Each named turn below is shown by a few rows before and after it. Which turns, in which order, take the first row of each later pair to the second? The first pair is answered.
fada (before => after):
[ 1.69 -2.74  0.57 -2.39  1.42  0.22  0.53 -1.58 -1.88  1.14 -4.70] => [-0.86 -2.98  0.66  0.40  1.90  0.53 -1.10 -3.33 -2.95  2.12 -2.79]
[-4.88  1.24 -0.48 -0.09  1.98  0.02 -0.50 -3.02 -1.58 -0.30 -0.62] => [-3.58  2.39  1.30  1.92 -1.47 -0.53 -1.23 -1.32 -2.43  0.74  2.59]
[-4.30  0.94 -1.85  1.52  4.60  0.88 -2.43  0.03  0.95 -0.86  1.93] => [-2.43  2.17 -0.13  2.91  0.85  0.40 -2.87  2.26  0.40  0.15  4.97]
Der (before => after):
[-2.19  2.67  0.73 -0.46 -2.85 -1.13 -0.22 -1.28  0.41  0.47  2.36] => [-4.07  2.00 -0.01 -1.12 -0.57 -0.34  0.23 -2.89 -0.29 -0.09  0.34]
[ 1.71 -0.70 -0.27 -1.49 -0.51  0.27  1.01  1.71 -0.81 -1.14 -1.26] => [ 1.80 -0.58  0.17 -1.52 -1.20  0.10  1.14  1.37 -0.76 -1.00 -1.03]
[ 1.48 -2.32 -0.29 -1.69  3.15  1.15 -0.46 -0.94  0.81  0.02 -3.47] => [ 3.53 -1.60 -0.29 -1.13  2.49  0.76 -1.24  2.19  1.76  0.03 -0.96]
[ 0.61  0.43  1.61  2.14 -0.37  1.33 -1.50  2.94 -2.15 -0.01  2.17] => [-0.30  0.22  2.60  2.04 -2.59  0.69 -0.67  0.21 -2.56  0.81  1.66]
Kopi (before => after):
[ 1.30 -0.61  0.09 -0.50 -1.22 -0.24  1.42 -1.05 -0.95  0.31 -1.95] => [ 0.65 -0.11 -0.34 -1.24  0.00 -0.04  1.48 -0.59 -1.09 -0.44 -2.60]
[-2.02  0.91 -1.72  0.02  1.73 -0.10 -0.19 -1.68  1.80  0.38  0.44] => [-2.06  1.14 -1.76  0.47  1.40 -0.19 -0.53 -1.28  1.84  0.49  1.12]
[ 1.52 -1.32 -1.16  1.82  0.60 -0.73 -1.63 -1.45  1.12  1.20  0.85] => [ 1.45 -1.78 -1.20  1.27  0.87 -0.72 -1.10 -2.12  0.99  1.26 -0.04]
[ 0.49 -1.97 -0.97 -0.18  3.69  2.60  0.67  1.80 -3.43  0.56 -2.68] => [ 0.25 -1.11 -1.12  0.44  3.92  2.78 -0.12  3.33 -3.37  0.38 -1.08]
Pairs:
Between the rows of a pair lie two turns.
[ 1.44 -0.24 -0.66  2.94  1.91 -0.44 -2.26  3.43  0.93  0.64  3.00] => [ 4.03  0.05  0.81 -0.86 -3.00 -1.99  0.84  2.14  1.98  0.59  0.57] : Der then fada
[ 0.20 -0.37 -0.93 -3.05  1.72  0.06  0.36  0.06  2.03 -2.02 -1.57] => [ 1.87  0.48 -0.55 -2.01  0.03 -0.39 -0.34  2.16  2.71 -1.64  0.99] : Der then Kopi
[ 0.15  0.97  0.33  1.08  0.41  2.76  0.69  3.26 -3.24 -0.83 -0.73] => [ 1.20  0.63  0.04  0.10  0.42  2.57  1.32  3.49 -2.63 -1.10 -1.51] : Kopi then fada
[ 0.11 -1.24  0.45  0.97 -3.03 -0.73  0.17  0.43 -0.64  0.96  0.47] => [-0.48 -1.80 -0.16 -0.65 -1.60 -0.39  1.33 -0.49 -0.83  0.20 -2.27] : Kopi then Kopi
[-2.49  2.07  0.00 -1.82 -0.28  0.77  1.61  0.48  0.41 -1.22  0.09] => [-3.11  2.51  0.14 -0.49 -0.44  0.76  0.92  0.31  0.28 -0.75  1.59] : fada then Kopi
[-2.15  0.43 -1.16 -1.02  2.46  0.53 -0.10  0.84 -0.44 -2.55  0.92] => [-1.12  1.09  0.15  0.28 -1.24 -0.54 -0.69  0.97 -0.06 -1.19  3.81] : Kopi then Der
[ 1.16  0.55 -0.70 -0.69 -0.63 -1.45  0.29  1.21  2.30 -1.13  1.05] => [ 0.70 -0.17 -1.15 -1.23  0.57 -1.59  0.69 -0.10  2.56 -1.19 -0.20] : Kopi then fada
[-1.52  1.01 -0.82  2.45  1.21  0.97 -2.77  1.41  2.15 -0.70  4.19] => [ 1.98  1.25 -1.25 -1.46  0.84  0.79 -0.38  3.83  3.57 -2.31  1.44] : fada then fada
[ 0.84  0.31  1.03 -1.42 -1.29  0.31 -0.52  0.19  0.61 -0.02 -0.08] => [ 0.44 -0.01  0.27 -1.90  0.43  0.54 -0.39  0.18  0.98 -0.59 -0.97] : fada then Der
[-0.86 -0.69  1.35  2.67 -1.08  1.43 -1.25 -1.77 -2.13 -0.29 -0.02] => [ 0.68 -0.33  1.88  1.93 -2.64  1.22 -0.44 -0.66 -2.21 -0.50 -0.11] : Kopi then fada
[ 3.89 -1.11  2.70 -1.63 -0.64 -3.41  2.64 -1.58 -1.58  1.14 -0.93] => [ 3.01 -1.58  0.80 -1.80  4.57 -1.89  2.11  0.22 -1.53 -0.39 -2.31] : Der then Der
[-1.01  1.10  0.85  0.05 -1.99 -1.75 -0.78 -0.31  0.44  0.58  3.48] => [-3.59  0.07 -0.49 -0.72  2.11 -0.51 -0.25 -1.88 -0.48 -0.42  0.40] : Der then Der
[-3.10  0.70  0.10 -0.19  0.50 -2.27  2.29 -0.56  0.89 -0.94 -1.70] => [-3.84  1.47  0.32  1.13  0.52 -2.20  1.32  0.26  0.48 -0.89  0.42] : Kopi then fada
[-1.57  2.00  1.59  0.46 -3.36  0.65 -0.51 -0.41 -2.24 -0.05  1.47] => [-1.08  1.62  1.00 -2.41 -2.27  0.89  1.42 -0.68 -2.01 -1.28 -1.81] : fada then Der
[ 0.29 -1.23  2.00  2.81  1.65  2.39  0.72  1.47 -4.94  0.37 -2.05] => [ 2.62 -0.89  1.80  1.70  1.21  2.15  1.13  3.74 -3.81 -0.20 -1.92] : Der then fada
[ 0.61  0.21 -1.19  0.37  2.13  1.00 -0.93 -0.05  0.20 -0.31  0.13] => [ 1.40  0.61 -0.28  0.93 -0.14  0.30 -1.20  0.16  0.47  0.53  1.75] : Kopi then Der
[ 0.40 -0.41  1.28  1.15 -1.79 -0.18  0.11 -0.24 -1.62  0.76 -0.44] => [-0.29 -0.49  1.14  1.00 -1.04  0.26  0.23 -0.43 -2.12  0.60 -1.04] : Der then fada
[ 5.30 -2.87  1.58  1.51 -2.49  0.12  2.31  0.49 -0.76  1.73 -1.87] => [ 1.54 -4.44 -0.23  1.95  1.81  0.81  1.55 -3.14 -0.79  1.61 -3.74] : fada then fada
[-3.02  1.96  0.86  1.35 -1.47 -1.22 -1.88 -1.95  0.64  0.47  3.15] => [-4.28  1.35 -0.50  1.04  2.63 -0.04 -2.12 -1.28  0.34 -0.69  1.48] : Der then Der
[ 1.02  0.96 -0.03 -1.52  0.35  0.71  2.00  0.99 -0.38  0.20 -1.48] => [ 0.65  0.76 -0.90 -0.19  2.18  0.95  0.72  1.78  0.11  0.10 -0.38] : fada then Der
[ 0.42 -0.52  0.17 -0.01 -0.34 -1.39 -3.13  0.24  2.21  1.28  1.31] => [ 1.28 -0.88 -0.33 -1.51  0.31 -1.38 -2.33  0.64  2.77  0.51 -0.40] : fada then fada
[ 2.87  4.38 -1.33 -1.41 -2.42 -0.02  1.13  0.66  1.49  0.09  1.29] => [ 0.00  3.38 -1.53 -2.25 -1.66  0.11  2.14 -3.70  0.70  0.42 -1.53] : Der then fada
[ 5.31 -0.90 -0.27  2.09 -2.35 -1.47  0.03  1.87  0.12  2.05 -0.54] => [ 2.07 -2.64 -2.53  1.18  2.87 -0.81  0.31 -1.73  0.69  1.30 -4.00] : fada then fada
[ 2.43 -0.37  0.72 -0.64 -1.50 -1.51  0.15 -3.04  0.17 -0.23 -0.03] => [ 1.76 -0.52 -1.06 -0.85  3.14 -0.13 -0.49 -1.16  0.16 -1.70 -1.29] : Der then Der
[-0.41  0.42 -0.53  1.93 -0.58 -1.75 -1.54 -0.61  1.57  2.98  4.14] => [-2.14 -0.75 -0.71  0.61 -0.32 -1.63 -0.07 -4.33  0.76  3.11  0.79] : Der then Kopi
[-0.99  0.56 -1.42 -1.47 -0.37  0.20 -0.65 -1.30 -0.99 -0.59  0.37] => [-0.15  0.96 -0.77 -1.22 -1.50  0.08 -0.70 -0.44 -1.11 -0.46  1.21] : fada then fada
[-1.30  1.55 -0.18 -0.36 -1.46 -0.82 -1.20 -1.36  1.49  0.56  3.30] => [-3.10  1.00 -1.31 -0.87  1.90  0.29 -1.04 -2.13  0.94 -0.27  1.21] : Der then Der
[-0.67  1.79  0.14 -2.83  1.47  2.10  1.25  0.76  2.38 -0.30  0.58] => [ 0.46  2.06  0.89 -2.11 -0.58  1.31  0.87  1.03  2.57  0.61  2.16] : Der then Kopi
[ 0.90 -0.61 -1.41 -2.40  1.00  0.05  1.08 -0.32  1.12 -0.81 -2.11] => [-2.14 -0.26 -1.75  0.16  2.69  0.47 -0.65 -1.39  0.40 -0.39 -0.21] : fada then Kopi
[ 1.31 -1.23  0.05 -0.50  1.51  0.24 -1.97  0.45  0.67  0.42 -0.37] => [ 1.78 -1.28  0.15 -1.11  0.55 -0.09 -1.73  0.10  1.00  0.60 -0.37] : Der then fada
[-2.06  0.22 -0.55  0.47  1.37  0.20 -1.13 -0.23 -0.50 -0.42 -0.54] => [-1.61  0.17 -0.14  1.50  0.41 -0.13 -1.74  0.05 -0.55  0.14  0.98] : Kopi then Kopi
[ 2.51 -1.44  1.31  0.42 -1.69  0.20  0.53 -0.41 -0.86  0.94 -2.19] => [ 2.19 -1.23  0.24 -0.65  0.93  0.70  0.55  1.02 -0.69 -0.17 -3.32] : Kopi then Der
[-0.89 -1.09 -0.82  0.43  2.52  1.31  0.71 -0.82 -1.54 -1.14 -1.95] => [ 1.67 -0.53 -0.47  1.98  1.40  0.96 -0.39  2.74 -0.44 -0.81  1.22] : Der then Kopi
[-1.67  0.72 -2.58 -1.26  4.48  0.65 -0.87  2.96 -0.03 -1.64 -0.47] => [-0.58  1.60 -1.87  0.25  2.63  0.02 -1.83  4.72  0.25 -1.12  2.30] : Kopi then fada
[ 4.00 -0.92 -0.99 -1.74  1.65  1.26 -0.42  5.26  2.96 -0.26 -0.73] => [ 2.28 -2.12 -2.24 -1.52  4.18  1.46 -0.62  3.11  3.34 -0.38 -2.04] : Kopi then fada
[ 0.67 -2.30 -1.75 -0.11  0.65  1.18 -0.63 -1.37  1.45  1.36  0.11] => [ 1.61 -1.77 -0.82  0.63 -1.35  1.16 -0.84 -0.20  1.04  1.77  1.53] : fada then fada
[-1.24  0.85  0.51 -2.57 -2.48 -1.24  2.48 -3.19  1.30  0.35 -0.20] => [-2.59  2.07 -0.41 -3.71 -0.07 -0.70  2.23 -1.43  1.28 -1.19 -0.48] : Kopi then Kopi
[ 1.85  0.41 -1.75 -1.32  1.36 -0.68 -0.91  2.19  3.10 -1.52  0.58] => [ 2.01  0.28  0.13 -0.78 -3.00 -1.98 -0.47 -0.61  2.84  0.42  1.65] : Kopi then Der
[ 1.27 -1.91  0.15  0.73  0.45 -1.99  0.31  0.71  1.66  0.43  1.21] => [ 0.84 -2.27  0.35  0.33  0.00 -2.05  0.95 -0.88  1.45  0.64  0.07] : Kopi then Der
[ 1.77 -1.00  1.25 -0.93 -2.26  1.52  1.55  2.54 -0.51  1.01  0.06] => [ 0.38 -0.94 -0.29 -2.61  1.02  2.01  1.84  2.50  0.16 -0.25 -1.65] : fada then Kopi
[ 3.25  0.14 -2.29 -0.09 -0.67 -0.65 -1.42  1.40  3.90 -1.03 -0.37] => [ 1.69 -0.09 -3.18  0.29  1.44 -0.47 -1.97  0.31  3.91 -1.31 -0.76] : fada then Kopi
[-0.62 -0.91  0.11  0.03 -1.98 -0.23  0.74 -2.34 -2.11  0.73 -1.41] => [ 0.32 -0.64  0.51 -0.30 -2.86 -0.29  1.28 -1.47 -1.92  0.53 -1.30] : fada then fada
[ 0.02  0.07 -0.50  1.69  1.90  0.89 -2.15  0.40  0.35  0.21  1.78] => [ 2.04 -0.18  0.53  1.70 -0.67  0.37 -1.37  0.55  0.46  0.92  2.04] : fada then Kopi
[-1.09  0.11 -1.36  2.34 -1.29 -1.36 -0.70 -0.77  1.50  0.68 -0.03] => [-1.57 -0.01 -1.97  2.12  0.57 -0.88 -0.84 -0.40  1.46  0.12 -0.72] : Der then Der
[-2.71  1.59  1.82  2.06 -1.59  0.08 -1.73  0.23 -0.56  0.72  3.67] => [ 1.18  1.31  0.69 -4.08 -0.59 -0.10  1.70  2.35  1.66 -1.86 -1.27] : fada then fada
[ 5.04 -1.33 -0.53 -1.85  1.47 -0.83  2.05  0.17  0.96 -0.41 -1.81] => [ 4.97 -1.41  0.08 -1.95 -0.19 -1.40  2.42 -1.14  0.86  0.17 -1.83] : Der then Der
[-3.96  0.77  1.68  2.55 -3.28  0.43 -1.68 -2.36 -2.82  1.11  2.69] => [-4.48  0.54 -0.71  2.58  3.35  2.15 -2.76  0.84 -2.44 -1.05  1.41] : Der then Der
[ 4.12 -2.01 -0.26  0.18  0.75  0.08  0.29  2.05  1.21 -0.14 -1.24] => [ 3.89 -2.02 -0.59  0.86  1.09 -0.17 -0.48  1.77  1.90  0.16 -0.33] : fada then Der
[ 4.15  0.85 -0.21  1.47 -0.03 -0.06  0.41  1.28  0.18  1.26 -0.38] => [ 3.56  0.28  0.21  0.82 -1.02 -0.45  1.32 -1.00 -0.25  1.76 -1.77] : Kopi then Der
[ 0.11  2.11 -0.38 -1.90  1.47  0.93  0.40  3.81 -1.55 -2.23 -2.01] => [-1.80  2.36 -0.76  0.57  2.60  1.09 -1.48  3.26 -1.64 -1.63  0.44] : fada then Kopi
[ 0.45  1.05  1.29 -0.41 -1.65 -0.86 -0.52 -0.63 -0.68  1.33  0.13] => [ 0.78  0.93  0.80 -2.09 -0.71 -0.62  0.39 -0.25 -0.24  0.41 -1.37] : fada then Kopi
[-2.86  1.67 -0.28 -1.78  0.66  0.24  0.72  0.11 -0.11 -0.89 -1.10] => [-2.74  2.20  0.69 -0.18 -1.11 -0.07 -0.09  0.67 -1.01 -0.10  1.18] : fada then fada
[-1.33  0.90  1.64 -0.40 -2.62 -0.23  1.15  0.59 -3.05 -0.05 -0.38] => [-0.94  1.10  1.00 -1.81 -1.46 -0.10  1.71  1.35 -2.47 -1.00 -1.35] : fada then Kopi
[-1.95  0.35 -0.61  0.39  0.37 -0.09  0.02  0.55 -0.19 -0.48  0.07] => [-1.45  0.16 -0.24  1.16 -0.63 -0.39 -0.30  0.36  0.00  0.19  0.86] : Kopi then Kopi
[ 3.36 -1.95 -1.39  1.14  0.56  0.37  0.31  1.57  0.00  0.05 -1.12] => [ 1.17 -2.35 -1.68  2.54  1.76  0.58 -0.80 -0.30 -0.41  0.61 -0.54] : fada then fada
[ 1.31  1.06 -1.58 -2.01 -0.01 -2.02 -0.33 -0.91  4.65 -0.15  0.36] => [ 0.31  0.64 -1.59 -2.25  0.48 -1.93  0.13 -2.51  4.03 -0.28 -0.79] : Der then Der
[-1.87  0.91  0.42 -1.03 -1.18 -0.40 -0.46  0.01 -0.52 -1.20 -1.48] => [-2.10  1.08  0.65 -0.43 -1.44 -0.33 -0.67 -0.10 -0.92 -0.85 -0.71] : fada then fada
[ 0.52  1.87  1.27 -0.80 -2.26 -0.82  0.32  3.00  0.56  0.46  2.43] => [-1.63  1.00  1.72 -2.27 -2.89 -0.91  1.92 -1.28 -0.52  0.90 -0.53] : Der then Kopi
[-0.24  2.81 -0.46 -3.54 -0.89 -0.33  2.15  1.50  0.68 -2.65 -1.10] => [ 0.08  3.48 -0.01 -1.61 -2.12 -0.62  0.97  2.73  0.97 -2.00  1.62] : Kopi then Kopi
[ 1.14 -4.34  2.04  1.65 -1.55  1.51  1.10 -1.79 -2.08  3.43 -2.43] => [ 0.84 -4.52  0.96  1.20  1.29  2.40  1.19 -0.83 -2.31  2.35 -3.67] : fada then Der
[ 0.06 -0.16  0.34 -2.40 -0.88  0.17  1.94  0.03  2.73  1.01 -0.76] => [-1.06 -0.55 -0.89 -1.47  2.29  0.96  0.75  0.38  2.87  0.78 -0.44] : fada then Der
[ 3.21 -2.55 -0.19  1.29  1.36  1.07 -0.41  1.13  0.98  0.81 -1.28] => [ 2.20 -2.50 -0.84  1.42  2.53  1.38 -0.61  0.49  0.80  0.79 -1.55] : fada then Kopi
[ 1.84 -0.06  0.50  0.63 -1.59  0.09  0.45  0.64 -0.03 -0.58 -0.90] => [ 1.38 -0.08  0.15 -0.07 -0.82  0.22  0.95  0.48 -0.04 -1.12 -2.02] : Kopi then Kopi
[-1.09  1.23  0.63  0.24 -1.50 -0.13  0.01  0.94 -0.44 -1.26  0.79] => [-1.09  0.99  0.75 -0.40 -1.64 -0.18  0.54  0.32 -0.51 -1.38 -0.23] : Der then fada
[ 0.63  0.27  0.35  1.32 -1.20  0.59 -0.19 -0.62 -0.57  1.34  1.49] => [ 0.91 -0.04  0.47 -0.53 -1.43  0.43  1.19 -1.44 -0.42  0.83 -0.79] : fada then Der
[-0.55  0.15 -0.05 -1.41  0.79  0.83  0.67 -1.58 -0.93 -1.70 -2.13] => [ 0.52  1.56 -0.29 -0.66  1.07  0.82 -0.38  2.00 -0.02 -2.25  0.42] : Kopi then Der
[ 2.22  1.18  0.74  1.61 -0.67 -0.88 -0.92  1.89 -0.79  2.57  0.19] => [ 2.15  0.92  1.06 -0.41 -1.77 -1.08  0.57 -0.12 -0.95  2.47 -1.92] : Der then fada
[ 0.01 -0.80 -0.60  0.84  4.21  2.05 -0.75  2.83 -2.35 -0.61 -0.73] => [ 0.33 -0.79  0.34  3.03  1.95  1.64 -1.66  2.65 -2.68  0.78  1.54] : fada then Kopi
[ 0.53 -0.55 -0.05  1.55  3.29 -1.35 -2.33 -1.30  1.09  2.20  1.18] => [ 0.70 -1.14 -0.14  1.19  2.99 -1.34 -1.91 -2.20  1.13  2.38  0.38] : Kopi then Kopi
[ 1.58  1.29 -1.06 -1.48 -0.55 -0.34 -0.45  1.78  2.51  0.16  1.08] => [-1.26  0.37 -1.96 -0.56  2.16  0.05 -1.11 -0.89  2.28  0.40  0.39] : fada then fada
[-2.07  2.62  0.71  1.12 -0.10 -0.95 -1.46  1.40 -0.11 -0.49  3.86] => [-2.38  1.49  1.91  0.79 -2.55 -1.47 -0.42 -2.24 -0.63  0.85  2.56] : Der then Kopi
[ 4.94 -2.81  1.95  4.49 -3.15  0.58 -0.08  1.83 -3.94  3.56 -0.54] => [ 3.65 -4.11  0.62  0.71 -0.03  1.38  2.26 -0.35 -4.32  1.85 -6.11] : Kopi then Kopi
[-4.01 -2.49  1.26  3.49  0.24  0.74 -0.62 -5.17 -3.87  2.21 -1.14] => [-1.04 -0.71  1.43  5.96  0.59  1.65 -2.67  2.09 -4.16  1.56  3.12] : Der then fada
[-1.44  0.75 -0.16  2.24  2.22  0.33  0.32 -1.12 -0.52  0.17  0.84] => [ 0.57  1.46  0.80  2.51 -0.35  0.00  0.50  0.56 -0.62  0.38  2.28] : Kopi then fada
[-1.51 -0.84  1.08 -0.55  0.22  1.03  0.71 -0.98 -0.66 -0.56 -0.25] => [-1.64 -0.23  1.27 -0.02 -0.20  0.98  0.24 -0.10 -1.04 -0.49  0.95] : Kopi then fada
[-0.17  0.88 -0.27  1.61  0.68  0.63 -0.01  2.58 -2.08 -0.14  1.19] => [ 1.85  0.99  0.32 -0.69 -1.30 -0.25  1.70  2.56 -1.29 -0.44 -0.19] : Der then fada
[-1.17 -0.59 -0.45 -1.78 -0.60 -0.51  0.36 -2.39  1.95 -0.40 -0.25] => [-2.45 -0.84 -0.98 -0.61  1.56  0.24 -0.59 -1.97  1.46 -0.79  0.17] : fada then Der
[-0.39 -0.34  0.22  0.16  2.35  1.24 -0.65  1.51 -1.69 -0.42 -0.61] => [ 1.60 -0.33  1.13  1.14 -0.76  0.36 -1.00  1.91 -1.13  0.59  1.18] : Der then Kopi
[ 1.81 -0.44  0.42  2.88 -0.71  0.69 -0.98  0.94 -1.45  0.33  0.64] => [ 0.94 -1.14  0.77  1.80 -1.38  0.62  0.38 -1.71 -1.96  0.69 -1.27] : Der then Kopi
[-1.19  1.22 -0.38  0.22  1.42 -0.54 -2.74 -0.06  3.63 -0.55  3.57] => [-2.93  0.69  0.47 -0.33 -0.65 -1.04 -1.62 -3.75  2.74  0.31  2.26] : Der then Der
[-2.34  1.14 -1.32  2.78  0.92 -1.78 -3.46 -1.68  4.15  1.64  5.62] => [-1.62  1.13  1.22 -0.11 -4.88 -3.09 -0.19 -4.99  2.94  2.50  3.21] : fada then Der
[ 1.33 -0.01  0.59  1.25 -0.55 -0.53 -1.05  1.46 -1.13 -0.60  1.43] => [ 0.61 -1.00  1.14  0.87 -1.36 -0.79  0.05 -1.47 -1.63  0.07 -0.26] : Kopi then Der
[ 1.76 -1.97  0.63  1.34 -1.34  0.07 -0.45 -1.22  0.93  0.54  1.42] => [ 1.08 -2.09  0.86  1.18 -1.69  0.19  0.00 -2.08  0.34  0.60  0.64] : Der then fada
[ 1.59 -1.70  1.46  0.80 -2.35 -0.94 -0.25 -0.24 -0.15  2.62  0.12] => [ 1.85 -1.97  0.65 -2.06 -0.61 -0.75  1.15  0.17  0.29  1.23 -2.71] : fada then Kopi
[ 1.62 -0.98 -1.20 -0.84  3.22 -0.46 -0.03 -0.84  2.43  0.20 -2.23] => [ 1.55 -0.81 -1.20  0.49  3.46 -0.60 -1.01 -0.55  2.90  0.67 -0.53] : Der then fada
[-1.19  0.45 -1.49  0.38  5.20  1.94 -0.23  2.23  0.02 -2.37 -1.49] => [ 0.31  1.00 -0.12  3.66  1.89  0.95 -2.26  3.43  0.33 -0.25  3.25] : Kopi then Kopi
[ 0.94  0.97 -1.00  2.47 -0.60 -0.49 -1.24  2.79  0.64 -1.23 -0.49] => [ 0.14  0.39 -1.95  1.65  1.40 -0.31 -0.90  1.59  1.01 -1.94 -2.25] : fada then fada
[-0.12  0.69 -0.34  0.37 -0.09 -0.74  0.06  0.79  0.62  0.03  1.18] => [-0.08  0.52 -0.68 -0.45  0.79 -0.84  0.39  0.66  1.11 -0.44  0.19] : fada then fada
[ 0.58 -1.14 -0.63  0.48  0.95  0.56 -0.72 -3.17 -0.12  0.48 -1.21] => [ 1.44 -0.26 -1.40  0.48  2.67  1.04 -1.59  0.30  0.71 -0.38 -0.11] : Kopi then Der
[-2.16  0.96 -0.18 -0.15  0.85  0.95  0.25  0.02 -3.03 -0.80 -0.30] => [-1.04  1.67  0.37  0.03 -0.44  0.53  0.12  1.56 -2.99 -0.66  1.09] : Kopi then fada
